In the data rows, the value 128 means zero.
Every row has a hidden score from 0 to 30. What is each row's score? 15 is about the middle. The score is a weighted sum of the row's numbers plus the product of two more (or one squared), each taken from its middle value.
[170 133 127 108 133 114 135 135 153 135 141 135 132 131 133 134 126 126
 139 142 152 129 131 108] 23
[100 191 161 114 158 159 100 107 151 138 102 125 144 146 128 134 114 111
 144 149 133 141 131 129] 21
[136 151 140  97 166 140 115 158 143  98 118 155 118 163  98 144 132 143
 122 138 154 149 146 120] 11
[196 127  91  85 171 153  97 120 158 109 153 160 116 175 142 185 120 149
 103 112 174 145 171 153] 10
[141 101 104  97 124 100 137 146 164 162 179 139 118 134 128 144  95 128
 131 117 129 120 121 136] 18
[137 165 160 133 151 143 147 147 124 103 103 153 130 141 107 104 157 136
 131 168 125 121 140 107] 14
[137 129 145 118 110 103 122 137 123 108 117 131 119 129 111 114 148 132
 149 138 142 113 137 126] 13
[104 131 122 145 125 156 129 127 107 120 127 134 127 131 135 127 142 116
 117 124 102 131 117 128] 18
[123 111 110 153 106 138 126  92 118 143 158 111 122 156 139 137 134 115
  84  95  98 146 109 127] 16
[161 152 135 119 182 129 130 153 161  99 114 148 144 152 111 126 124 148
 127 149 138 119 126 157] 13
[141  92 109 131  88  83 145 126 146 169 168 111 128  98 151 107  90 105
 132 108 118 128 118 139] 19
[153 100 134  99 140  97 122 148 158 155 138 140 137 125 104 133  78 131
 148 119 128 114 132 129] 16
[ 94 101 119 162 133 121 114 113 116 117 157 112 116 141 131 136 115 137
  84  86  87 165  95 155] 14
[150 127 118 132 104 115 130 119 124 122 130 133 113 143 118 127 135 118
 126 140 154 144 138 108] 15
[109  97 126  79 140 112 119 165 129  81 115 169 101  78  89 146 103 157
 163 132 164 159 144 145] 8
[122 114 136 166  87 111 150 117  95 120 121 105 113  98 143  95 159 129
 120 133 115 122 118 128] 15
[149 138 124 140 131 142 145 112 145 130 137 118 137 146 119 147 141 133
  88 113 107 130 122 125] 9
[ 87 202 131 128 149 163 116  86 143 173 101 104 176 140 167 112 130 124
 127 143 135 129 117 159] 29
[104 110 161 135 106  90 117 111  99 122 113 116 103 122 115 111 135 122
 144 128 147 153 118 115] 24
[121 131 133 110 126 117 104 118 129 137 133 131 123 132 120 140 105 107
 156 115 157 141 130 112] 15
[ 94 105 102 135 121 164 112 118  99 118 142 140 106 135 149 144 116 128
  93 103 118 154 117 113] 15
[151 138 110 119 126 151 129  74 147 156 143  95 137 155 166 153 119 108
  78 107 108 134 130 155] 12
[100 119  98 107 171 174 123 127 128 122 138 168 121 126 122 170 113 141
 114 100 114 135 133 147] 11
[140  94 109  89 119  96 119 122 165 170 163 128 137 126 131 137  69 114
 138 109 141 144 119 144] 19
[104 130 168 152  92  83 150 131  98 136  86  92 140  96 135  63 163 116
 148 161 116 106 123 115] 21
[169 122 120 132 126 167 113  80 146 140 136 102 133 175 163 170 109 135
  70  94 136 153 125 158] 9
[175 173 140 104 144 135 167 144 162 146 107 131 163 130 129 129 141 124
 171 175 149  68 160 109] 14
[106 139 120 130 133 134 105 113 115  97 114 136 120 131 114 135 140 114
 131 123 141 143 125 105] 15
[128 152 118 154 127 154 113 101 111 116 139 123 133 153 142 136 135 109
  81 106 120 153 133 131] 18
[152 170 119 115 162 172 119 111 147 123 125 139 144 165 140 153 130 123
 120 128 154 128 170 111] 14
[120 136 107 119 140 168 153 148 137 143 150 150 133 132 124 150 130 134
 123 112  86 106 102 135] 12
[152 116 119 106 110  96 139 153 134 127 146 143 124 127 127 112 130 125
 131 146 140 118 148 111] 17
[130 118  64 121 151 184 135 148 120 120 180 183 123 129 140 183 129 142
 105  95 101 127 123 126] 12
[118  94 150 181  93 117 125 115  71  82 111 116  93 130 112 104 175 134
 119 132 146 145 123 108] 14
[126 126 156 165 104  73 154 126  87 106  99  85 119  93 125  68 175 139
 137 151 114 106 124 140] 17
[111 120 107 150 109 127 138 123  99 152 138 125 135 117 147 124 135 117
 125 107 100 109 101 128] 17
[142 125 119 108 101 111 173 137 129 130 120 133 130  77 127 105 155 116
 163 161 145  80 152 114] 14
[123 123 126  88 126 122 153 165 125  87 100 138 122  91  99 120 155 150
 168 169 156 111 163 135] 16
[140 168 128 110 171 173 101 139 147 111 112 153 147 177 103 156 142 115
 124 135 170 139 151  94] 11
[120 149 177 107 146 105 127 137 146 141 108 108 140 125 112 109 128 135
 156 135 114 137 126 149] 16
[137 129 119 116 146 136 110  89 157 148 134 101 128 153 149 147 101 127
  90 104 128 168 119 161] 16
[109 124 107 150 129 161 124 112  94 111 137 131 125 145 142 138 139 142
  91  98 110 140 104 140] 15
[130 181 126  98 169 155 108 131 150 120 114 151 157 159 112 146 128 143
 143 151 169 110 165 118] 24
[112 100 143 174  80  92 150 113  84 119 115  91 121 104 141  73 165 127
 118 150 132 124 136  98] 18
[119 137 103  82 167 159 134 164 162 158 152 160 131 114 130 159  91 120
 146 104 109 135 106 143] 18
[106 155 143 137 141 143 109 151 111 101 105 136 128 134 103 123 141 144
 134 140 117 137 136 132] 21
[151 138 131 107 138 108 137 157 149 119 118 146 134 155 108 125 127 128
 138 158 148 113 154 112] 12
[143 142 147 110 169 150 119 141 149 103 128 143 137 157 111 142 114 157
 115 138 143 147 141 152] 18
[114 129 129  93 145 136 106 132 163 150 138 146 117 121 132 153  98 135
 145 129 163 156 132 140] 12
[184 144 102  95 122 127 137 149 156 145 130 154 139 147 124 149 146 127
 152 157 174  86 178  86] 11
[172 155 163 104 184 129 157 175 164 103  90 151 164 146  92 126 154 141
 146 181 149  76 183 122] 11
[155 124  98 115 150 159 119 121 140  95 137 159 116 162 128 165 113 120
 113 121 176 135 164 126] 18
[120 125  70 138 164 168 108 136 119 114 169 175 111 144 120 167 119 128
 104  87 111 147 107 132] 15
[137 114 125 132 120 133 111 100 135 143 126 125 114 147 140 142 112 122
 129 117 161 146 131 116] 14
[127 125 131 136  89  95 118 103 144 173 134  83 132 122 155 101 110 110
 148 110 114 113 103 135] 19
[126 128 145 166  87  97 149 132  79 100  96  93 119 103 129  69 170 117
 150 178 140 104 149  80] 20
[122 137 129 160 111 106 140 113 119 156 130 117 141 137 148 109 134 108
 112 131  96  96 100 128] 17
[121 116 142 130 129 114 114  98 134 145 126 100 129 121 139 131 103 117
 116 118 119 148 116 168] 14
[104 140 140 154 118 134 140 124 109 126 119 121 132 119 123 108 137 128
 124 122  96 121  84 121] 14
[115 128  98 118 151 141 154 159 133 136 122 165 148 104 127 151 113 111
 152 132 103  98 120 125] 14
[135 133 164 103 159 125 131 129 153 125 113 105 143 122 108 129 118 158
 129 131 101 132 127 177] 10
[ 85 144 116 103 167 141 126 118 138 153 129 142 144 109 132 145  88 124
 141 106  99 137 112 163] 13
[139 123 135 117 121  93 159 164 118 101 118 145 132  71 107 105 148 143
 171 165 143  87 149 118] 15
[129 140 131 113 139 139 107 118 139 134 153 150 126 149 128 147 106 113
 129 110 156 143 160 122] 17
[157  90  95 101 114 103 134 116 150 156 169 135 129 137 157 165  98 112
 105 115 137 111 130 118] 22
[127 105 114 127 134 138  96  69 150 150 131 101 131 139 159 140 102 139
  96  89 130 164 128 179] 10
[125  73 127 114 131  95 123 151 117 117 121 132 118  81 108 124 118 150
 157 129 147 140 129 158] 14
[114 122 154 115 115  94 115 124 149 171 134 109 128 119 127 108  98 117
 134 111 111 142 100 144] 24
[102 121 119 120 100 116 108 108 136 158 136 121 116 120 155 134 107 114
 133 112 152 140 103 127] 16
[109 127 140 150 108 132 124 133  97 121 120 129 111 126 110 118 147 120
 122 119 123 132 121  93] 16
[149 131 102 125 105 116 132 149 135 116 127 140 134 124 126 125 149 122
 145 168 173 113 170  87] 13
[136 106 102 123 124 116 119 125 139 157 153 114 111 129 128 144 101 126
 116  98 129 135 103 135] 22
[ 92 109 117 149 133 141  91 111 120 120 158 109 102 156 118 154  91 111
  80  76 101 179  96 167] 15
[104 105 126 126 133 152  93 117 132 120 153 141 110 158 116 156  96 130
  80  74 112 189 102 147] 10
[157 127 116 122 126 139 116 125 120 104 141 127 107 158 135 146 139 120
 127 121 161 131 136 114] 15
[118 166 155 116 141 148 126 125 143 132 115 139 151 142 129 127 122 132
 150 142 141 124 133 129] 21
[148 136 123 116 148 160 106 109 130  94 123 138 129 165 130 145 136 145
 107 130 160 141 140 126] 14
[136 133 142 114 153 125 118 139 148 121 117 128 135 143 123 128 105 134
 132 127 135 148 134 152] 12
[106 125 153 183  81  92 137 105  77 115  98 100 107 108 138  74 162 117
 133 155 126 127 127 111] 18
[119 107 114 108 106 104 131 113 136 166 150 119 138 122 143 124  88 101
 138 144 118 140 131 167] 23
[139 152 126 118 161 151 127 150 111  85 114 154 121 135  91 142 156 145
 129 153 141 126 147 107] 12
[119 114 133 107 113 109 160 164 124 113  88 136 130  69 117  97 141 142
 184 180 159  84 159 117] 18
[119 101 103 128 140 143 108  82 133 141 135  96 132 147 169 149 100 142
  73  75 115 178 109 193] 11
[119 100 113 125 157 153 114 160 126 109 151 164  95 140  95 149 121 133
 117 105 104 137 113 115] 19
[160 100 113  94 135 104 119 148 164 142 150 148 130 124 121 142 102 134
 145 120 129 132 115 135] 27
[121 129 113 143 114 130 148 142 121 122 132 148 134 109 133 126 149 123
 132 128 105  99 116 118] 13
[158 181 139 107 162 175 122 133 138 100 117 147 143 184  97 156 151 117
 130 163 157 117 153  97] 19
[115 110 101 155 142 180  99 131  87  96 151 170  89 155 125 175 127 132
  89  87 131 184 108 124] 13
[163  99 105  98 121 113 131 135 166 150 177 134 136 123 146 151  84 139
 123 113 129 134 119 147] 11
[141 136 124 146 127 144 122 155 110 106 142 159 115 146 105 150 139 125
 128 123 134 137 133 105] 13
[121 145 151 110 167 120 103 158 144 118 105 133 139 117  78 130 112 141
 140 149 156 150 140 132] 12
[ 97 113 144  94 147 105 107 158 114  99 110 145  98  78  94 138 121 160
 168 134 165 149 131 136] 12
[138 128 124 136 114 131 118 116 133 131 140 131 114 157 135 131 127 113
 138 128 137 107 141  96] 15
[ 99 116 109 105 188 165 119 161 119 122 133 186 116 140  93 165  92 138
 131  85  97 163 108 157] 14
[102 119 176 166  73 102 122 122  88 114 107 111 109 105 127  84 154 109
 157 131 128 126 117  98] 17
[128 132 117 157  97 134 116 115 128 152 155 116 115 158 144 142 131 107
  97  93 102 139  89 114] 21
[125 150 136 159 108 117 157 108 109 143 106 100 145 121 132  83 146 110
 118 147  97  92 108 133] 19
[ 88 132 121 181 104 137 127  85 104 152 149 108 125 120 180  99 125 110
  91  95  68 153  87 167] 21
[152 143 128  96 125 123 126 125 148 158 121 128 128 131 135 145 117 112
 152 128 167 131 153 122] 14
[ 86 135 146 139 103 109 126  96 119 168 129  94 132 115 150 107 120  95
 103 123  78 146  90 139] 25
[149 144 116 135 138 120 156 124 131 138 117 108 141 144 128 130 132 130
 113 134 116 122 130 141] 13
[181 149  98 107 130 133 149 106 148 158 125 136 159 137 152 144 148 122
 142 147 164  83 167 114] 11
[165  83 111 104 129  98 120 132 161 146 171 148 101 142 103 161  78 104
 137  99 165 131 125 110] 27
[118 149 166 132 159 133 127 156 128 112 104 139 130 130  92 125 132 136
 159 141 107 109 137 115] 13
[143 150 135  98 116 113 135 116 171 171 122 120 152 123 146 116 114 117
 156 138 130  95 135 135] 13
[133 151 120 112 126 135 135 101 170 166 131 123 159 132 186 135 102 121
 129 127 136 123 145 155] 15
[151 117 122 120 124 105 142 151 123 124 129 150 112 126 105 125 131 120
 144 142 147 111 134  97] 21
[176 136  98  85 146 150 109 118 171 130 131 134 132 146 112 176 126 149
 129 121 159 122 164 143] 6
[144 156 159  98 158 124 140 138 157 139  97 138 165 123 119 123 111 128
 151 162 139 109 152 132] 12
[108 105 154 105 119  75 162 161 114 117  96 123 129  53 107  85 138 151
 195 179 135  95 149 118] 15
[ 73  99 139 112 125  91 126 139 105 127 101 137 110  60 105 111 107 134
 175 134 126 147 110 173] 16
[167 163 165 107 168 123 165 158 146 115  83 139 174 127 111 100 147 141
 150 179 146  99 169 107] 11
[126  98 107 137 111 138 109 107 120 139 135 111 129 133 166 137 104 128
 110 107 144 155 135 161] 21
[117 147 102  99 183 192 127 150 125 110 133 174 124 133 110 179 115 148
 130 107 112 139 132 142] 14
[ 85 102 142 135 120 130 119 125 114 142 154 135 112 115 129 126 113 121
 135 106  95 147  98 122] 19
[126 142 157 144 166 148 103 121 136 115 120 112 148 163 125 127 122 154
  91 124 109 161 109 180] 20
[133 140 163 197  83 102 166 112  92 109  87  73 140 118 141  59 198 131
 126 176 109  83 130 128] 24
[131 149 173 120 161 125 123 158 119  83  90 139 135 113  85 108 145 159
 153 160 141 125 149 133] 19
[180 145 113 136 129 125 147 117 137 133 136 115 146 135 135 134 141 134
 119 134 133  94 147 137] 15
[113 137  91 124 152 154 130 146 124 116 160 163 124 117 122 157 101 127
 122 108  99 123 125 131] 19
[159  95 106 108 123 104 111 156 141 134 159 148 121 133 113 146 107 120
 128 121 164 143 136 103] 25
[124 118 129 139 121 110 125 127 143 144 135 127 147 132 145 124 112 131
 117 129 122 136 121 124] 15
[126 138 144 131 142 120 110 119 135 122 125 127 132 135 104 138 120 138
 130 127 161 152 136 132] 9
[113 100 107 116 122  90 121 162 110 111 118 140 111  73  96 119 112 135
 184 148 168 120 137 119] 16
[171 113  90 115 113 118 151 139 164 148 161 164 120 147 135 155 104 111
 135 117 152 114 133  98] 20
[106 121 153 164  93 110 118 116  81 105 104 110 109 137 119  96 172 125
 124 128 141 134 123  90] 19
[103 138  98  98 160 179 129 128 136 130 146 143 125 127 138 156 117 127
 114 119 114 137 120 136] 15
[107 126 145 135 120 139 119 136 100 106 115 131 112 116 104 116 140 122
 140 134 121 131 135 110] 18
[135 118 128 147 104  92 115 106 115 146 114 106 111 127 136 107 118 113
 128 127 127 122 121 128] 20
[122 117  98 120 165 180 135 132 130 131 152 134 138 147 137 152 109 150
  82 102  87 140 113 150] 13
[150 104 123 104 113  82 140 142 151 156 143 134 132 114 126 124 101 124
 157 135 136  98 131 119] 18
[104 122 154 178  79  96 131 126  71  82 101 114 113 121 115  94 171 130
 132 139 143 132 133  96] 12
[110 126 117 128 130 133 133 134 124 131 142 127 114 123 143 137 122 138
 125 104  94 137 104 136] 17
[127 123 149 155 103  79 130 125 114 135 120  96 134 102 138  83 145 124
 137 139 129 109 121 129] 18
[112 131 112 109 182 169 115 136 134 111 153 150 126 152 109 175 103 133
  90  87 101 155  94 165] 11
[129 167 142 153 104 126 175 136 124 145 115 120 137 128 131  94 174 107
 143 161 112  71 147  85] 14
[116 137  96 105 150 156 141 150 142 125 136 157 146 121 132 147 110 117
 127 118  91 108 116 142] 15
[134 116 131 113 129 110 115 137 127 118 127 144 121 146 104 124 111 116
 141 143 172 146 136  99] 18
[153 109 116  89 120  80 150 126 170 184 141 124 157  95 131 121  90 128
 160 136 130  96 135 155] 14
[167 151 107 106 135 135  99 123 148 128 145 148 155 172 131 153 121 121
 118 123 173 125 146 112] 13
[117 103  99 103 116 107 146 144 113 107 104 128 126  80 125 112 119 112
 160 158 152 110 143 136] 19
[113 150 102  87 173 144 147 158 150 138 152 163 133 100 116 156 100 149
 129 118  94 112 117 161] 12
[130 126 114 140 127 138 124  90 145 156 140 114 120 144 142 140 102 122
 111 112 137 132 129 141] 12
[157 119 121 102 138 143 131 123 161 136 137 149 131 137 135 139 112 135
 132 133 160 142 154 125] 10
[135 116  84 114 132 161 136 170 132 132 162 164 129 142 147 164 118 129
 119 111 108 113 129  98] 14
[146 178 140 129 167 191 123 116 142 110 102 143 150 184 133 158 158 140
 112 160 155 122 160 110] 17
[124 123 124 123 112  90 163 153 128 141 114 134 121  67 138 105 124 135
 174 154 140 118 128 109] 25
[114 108  98 149 101 153 128 151 107 136 146 130 108 137 145 154 139 111
 105 111 115 132 100  99] 20
[116  82  87 115 118 104 106 113 165 154 168 116 117 120 151 149  60 130
 107  85 109 166  80 169] 22
[132  81 128 110 113  89 100 149 155 134 139 134  98 109  81 134  90 128
 149 100 127 165 117 140] 27
[129 122 130 120 114  84 174 161 130 125  96 137 131  67 119 101 136 143
 178 185 145  80 153 127] 13
[ 89 133 157 199  70  96 125 105  63 119 100  68 129 117 157  64 163 137
  91 134  99 149 119 144] 22
[120 141  88 166  80 118 140  95 122 174 139 104 146 130 185 107 133 105
 114 122  90 104 117 145] 19
[121 123 119  89 148 140  99 135 140 128 137 137 124 140 122 150 103 139
 125 123 159 150 144 135] 14
[149 116 139 147 106 118 131 131 128 122 143 122 123 133 130 119 122 120
 123 123 135 136 119 114] 13
[142 107 113 108 117  94 127 134 167 170 167 119 132 124 150 135  93 102
 137 108 111 123 119 144] 23
[132 102 115 113 134 111 151 147 104  90 109 150 102  85 118 122 144 138
 156 159 157 115 147 125] 14
[120 148 155 121 127 121 130 140 136 119 116 143 124 122 103 122 132 120
 152 147 126 106 125 105] 12
[121 137 164 163 110 111 119 142  85  67 100 134 100 132 100 101 169 137
 140 155 153 138 163  78] 13
[116  99 172 187  70  98 141 121  62  77  89  98  92 110 113  55 186 129
 133 159 132 129 105  94] 19
[165 142 109 103 135 152 114 117 152 133 134 146 133 139 137 178 123 124
 128 127 163 133 159 125] 9
[114 107 114 161 100 139 152 139  91 104 123 139 114 107 138 128 163 132
 120 127 110 104 117 114] 13
[113 121 166 161  68 100 147 129  74  97  99 117 108 106 120  69 181 130
 150 169 131 114 129  90] 17
[112 130 106 108 149 156 144 152 121 146 138 156 125 113 124 147 119 127
 150 110  93 113 122 127] 15
[152  92 117 100 123  93 112 151 142 124 162 159 113 126 112 143  99 126
 155 121 168 139 129 124] 16
[120 136 102 122 194 193 128 150 150 136 148 157 137 132 121 164 109 139
  97 105  95 137  95 156] 14
[157 143 119 137 125 123 155 126 156 140 150 125 142 155 156 115 138 116
 101 122 101 101 125 128] 14
[123 163 155 113 133 128 127 118 146 153 111 116 142 137 131 109 130 119
 145 142 116 118 143 127] 15
[107 176 165 103 146 118 149 126 154 145  96  98 169 103 118 100 125 125
 157 164 112 117 141 165] 21
[121 138 112 152 113 154 122  96 115 137 144  96 132 158 152 132 134 120
  87 105  98 141 110 145] 17
[122 145 136 109 129 126 108 132 115 120 104 140 114 131 123 131 125 118
 157 144 171 144 149 116] 16
[128 140 133 134 134 132 106  81 151 156 143  87 142 143 174 131 118 139
  86 111 115 154 112 168] 13
[103 106 128 179 114 139 115 103 108 116 139 113 102 150 120 119 132 131
  88 100 114 160 108 128] 12
[123  99 126 115 106 101 139 149 112 119 118 146 116  75 116 104 138 152
 159 146 139 110 136 122] 14
[146 136 144 111 112  88 136 116 159 162 122 105 156 113 125 117 114 122
 142 137 135 109 132 144] 11
[171 136 100 111 143 131 127 126 149 129 128 135 133 148 141 152 122 151
 123 122 164 115 160 127] 8
[155 118  92 133 125 140 140  83 147 164 145 102 137 142 175 156 121 119
  93 106 130 119 132 164] 11
[104 137 132 141  97 101 122 104 116 154 122  92 146 106 136 100 114 104
 130 127 111 134 118 145] 19
